(in the rows, 128 means zero)
Each path below is one point turned by a fixed rotation once a step. After each direction that follows a path, write how fast that rotation turns it, in degrees per step (0 if it stays still).
Each turn is a multiple of 5 degrees from 10 to 175, or 0.
Each row of a path follows its step; steps can be skipped.
Path 1:
step 0: [128 135 126 123 122 129 119 139 132 117 127 131 112 124 116 133 133 127
 128 135 128 129 125 124 133 135 128 143 125 123 140 125 124 128 120 129
 121]
step 1: [132 121 124 122 111 129 125 125 128 131 137 124 125 136 126 125 117 116
 128 132 128 127 130 124 127 135 132 141 139 135 127 128 135 124 128 132
 141]
step 2: [130 117 126 125 126 127 126 128 134 129 128 127 137 122 132 126 122 121
 124 115 133 125 122 134 127 127 110 136 131 117 131 122 126 116 140 132
 122]
step 3: [126 127 137 125 129 133 120 128 127 122 131 125 121 116 127 133 119 120
 132 122 122 113 136 124 141 120 126 129 121 129 133 130 127 123 119 125
 117]
step 4: [132 124 135 137 124 127 124 126 132 129 126 126 133 127 141 124 115 122
 128 127 116 118 130 122 130 131 132 120 127 137 122 133 127 135 134 126
 146]
step 5: [124 125 129 132 138 132 129 130 136 131 123 128 136 124 131 128 126 134
 115 125 122 130 119 133 132 122 128 120 124 117 136 112 119 135 137 121
 132]
step 6: [123 131 125 125 132 133 122 140 133 130 127 133 125 117 121 130 130 136
 131 134 122 125 141 121 127 123 143 128 135 135 132 121 120 137 117 124
 123]
step 7: [130 129 123 128 122 121 128 138 136 127 129 131 130 137 135 132 129 130
 130 130 123 129 125 122 116 141 136 141 123 135 125 125 125 139 131 138
 139]
step 8: [128 120 128 116 124 132 139 128 133 126 134 129 130 134 116 133 122 131
 121 124 133 135 124 140 122 125 126 138 123 122 134 111 131 129 129 130
 126]
step 9: [134 123 127 117 115 131 121 131 128 124 127 136 126 110 121 127 122 127
 133 121 134 127 137 132 118 128 126 131 130 135 125 136 129 126 120 130
 116]
step 10: [134 131 136 131 111 126 123 124 125 120 125 125 125 125 136 135 126 116
 125 126 120 123 116 129 127 141 121 132 118 123 129 135 129 131 126 135
 133]
step 11: [131 125 137 130 124 137 129 120 129 124 127 125 128 124 116 124 115 122
 118 134 124 127 125 134 135 126 121 121 139 120 133 117 132 123 131 119
 137]
[131 128 131 130 128 125 133 131 128 127 128 124 128 127 129 126 131 129
 125 129 128 126 130 132 128 129 127 128 128 124 127 123 130 128 132 129
 127]  125
[130 128 125 124 123 128 128 128 125 128 126 126 125 127 122 131 127 126
 129 127 129 130 127 129 129 132 127 127 130 126 127 130 128 127 131 132
 127]  40
Path 2:
step 0: [131 143 145 122 124 142 125 131 129 122 127 132 129 128 133 125 120 125
 137 135 124 115 126 133 127 133 128 136 128 125 127 127 129 125 117 127
 135]
step 1: [123 125 140 132 128 129 129 133 127 138 133 128 129 131 123 132 119 133
 130 128 132 123 114 140 119 121 117 120 135 133 121 123 127 134 133 124
 141]
step 2: [125 127 130 123 129 131 137 138 128 140 132 120 135 129 129 136 129 133
 135 123 137 135 129 124 115 123 135 122 131 119 143 128 129 131 135 138
 123]
step 3: [119 145 134 127 125 125 125 118 137 126 127 132 124 127 140 132 121 128
 131 130 123 130 139 126 124 137 133 138 133 121 137 126 130 138 129 136
 129]
step 4: [126 129 126 123 128 133 117 122 126 130 119 133 118 129 131 128 122 129
 134 135 124 125 127 131 114 125 117 129 117 141 121 124 127 143 135 123
 128]
step 5: [124 122 129 121 135 130 133 141 134 135 131 114 126 127 126 112 133 129
 132 126 130 122 123 122 125 124 133 126 130 133 125 125 119 140 138 123
 118]
step 6: [129 119 136 126 141 121 124 129 149 127 136 131 125 132 129 128 134 116
 130 130 125 130 136 124 129 135 129 126 135 121 141 130 131 135 122 129
 128]
step 7: [128 130 118 123 138 129 126 123 140 119 121 139 127 133 136 126 131 132
 139 132 135 130 126 134 124 121 125 133 124 136 125 129 139 130 118 134
 139]
step 8: [124 134 134 124 137 118 133 126 123 131 132 127 136 131 132 115 127 127
 147 126 133 122 124 132 130 122 126 130 119 133 117 130 122 121 137 125
 124]
step 9: [127 122 132 129 137 120 127 142 125 127 136 121 131 127 136 131 128 115
 133 122 121 128 134 125 124 139 129 115 134 123 118 133 129 127 135 132
 137]
step 10: [135 129 130 114 130 140 135 127 128 126 120 128 125 141 142 137 128 129
 130 120 130 133 134 127 131 136 128 123 135 135 133 130 130 130 120 129
 141]
step 11: [127 133 134 115 133 134 131 121 126 121 124 139 126 133 130 123 116 132
 130 122 136 131 124 140 128 123 122 134 133 115 122 121 121 126 136 121
 127]
[127 125 129 125 129 124 130 129 129 125 130 129 129 126 126 126 130 127
 130 126 128 128 131 126 132 126 128 128 124 130 125 130 129 130 123 127
 130]  35
[127 130 130 128 129 127 127 129 130 127 130 127 125 128 129 127 131 130
 125 125 127 132 126 125 127 126 129 120 129 128 132 129 127 127 127 128
 129]  95
[130 131 128 126 127 129 128 129 124 127 125 127 126 127 130 128 127 124
 127 126 125 126 130 123 129 132 126 125 128 132 125 128 127 131 129 127
 125]  70
[128 131 127 127 129 125 130 128 124 128 129 125 127 127 127 124 130 129
 127 132 129 126 127 134 127 128 125 124 126 126 127 129 126 131 127 127
 129]  100
Path 3:
step 0: [134 124 132 130 117 123 126 124 119 121 128 128 122 133 123 130 133 140
 121 122 131 129 121 122 121 118 125 124 123 142 120 125 130 130 123 126
 114]
step 1: [120 132 120 126 121 128 140 123 127 118 122 140 140 120 133 132 120 123
 129 128 133 131 127 122 129 142 124 129 127 129 123 128 125 134 128 138
 127]
step 2: [139 124 128 121 124 119 126 121 121 130 132 124 139 130 134 129 131 129
 134 120 137 125 119 130 125 117 138 131 128 124 136 138 119 126 137 126
 125]
step 3: [130 129 119 127 132 141 132 113 117 131 130 131 126 127 119 129 123 130
 115 134 132 131 129 125 134 130 118 123 130 122 129 134 132 117 129 129
 119]
step 4: [129 129 135 129 129 122 126 128 111 129 129 135 128 128 133 131 126 126
 143 122 118 145 130 122 134 123 128 122 131 138 127 137 131 134 133 127
 130]
step 5: [126 122 132 126 126 125 135 123 130 134 130 132 139 134 127 137 129 126
 121 129 134 119 123 129 134 137 132 135 141 137 125 129 141 129 124 120
 116]
step 6: [113 128 129 117 129 129 126 130 134 134 132 133 130 127 137 138 130 126
 124 128 128 142 124 132 124 127 126 122 121 126 136 134 127 121 145 134
 130]
step 7: [134 114 128 134 138 130 140 123 119 136 127 115 124 135 127 131 128 121
 134 125 125 133 127 130 125 126 134 137 121 128 126 126 132 118 125 130
 119]
step 8: [127 128 142 124 145 133 126 125 132 127 136 136 130 125 127 130 121 127
 134 134 119 121 131 121 129 135 112 129 131 133 136 129 128 124 133 129
 128]
step 9: [128 134 125 130 130 127 127 131 138 141 134 126 138 136 126 120 128 117
 135 128 124 136 128 144 136 119 135 132 133 136 127 130 134 130 126 125
 134]
step 10: [122 121 129 129 133 127 130 126 143 128 131 125 106 128 134 133 132 129
 120 131 124 123 123 126 131 124 125 123 131 129 138 125 138 126 125 121
 121]
step 11: [123 129 135 134 131 128 127 139 137 132 121 123 130 131 128 129 122 126
 129 124 130 140 127 125 131 128 117 132 111 139 117 120 125 124 127 135
 135]
[132 131 130 129 128 128 131 131 124 134 130 129 128 128 127 127 126 130
 130 131 128 128 132 126 127 126 125 127 129 125 128 126 126 125 129 127
 127]  80
[130 126 125 124 129 131 129 126 129 128 129 125 122 130 129 128 129 131
 129 128 131 131 130 126 128 126 128 126 126 128 124 129 131 125 129 128
 131]  100
[128 129 130 127 127 130 127 131 126 129 127 126 129 126 131 127 125 129
 124 127 124 125 127 128 124 127 130 129 127 126 126 131 133 128 126 128
 132]  0
[131 123 127 132 128 129 127 130 126 127 129 125 126 130 132 131 128 126
 129 129 131 122 128 127 128 126 129 128 130 130 130 128 129 130 130 126
 127]  140
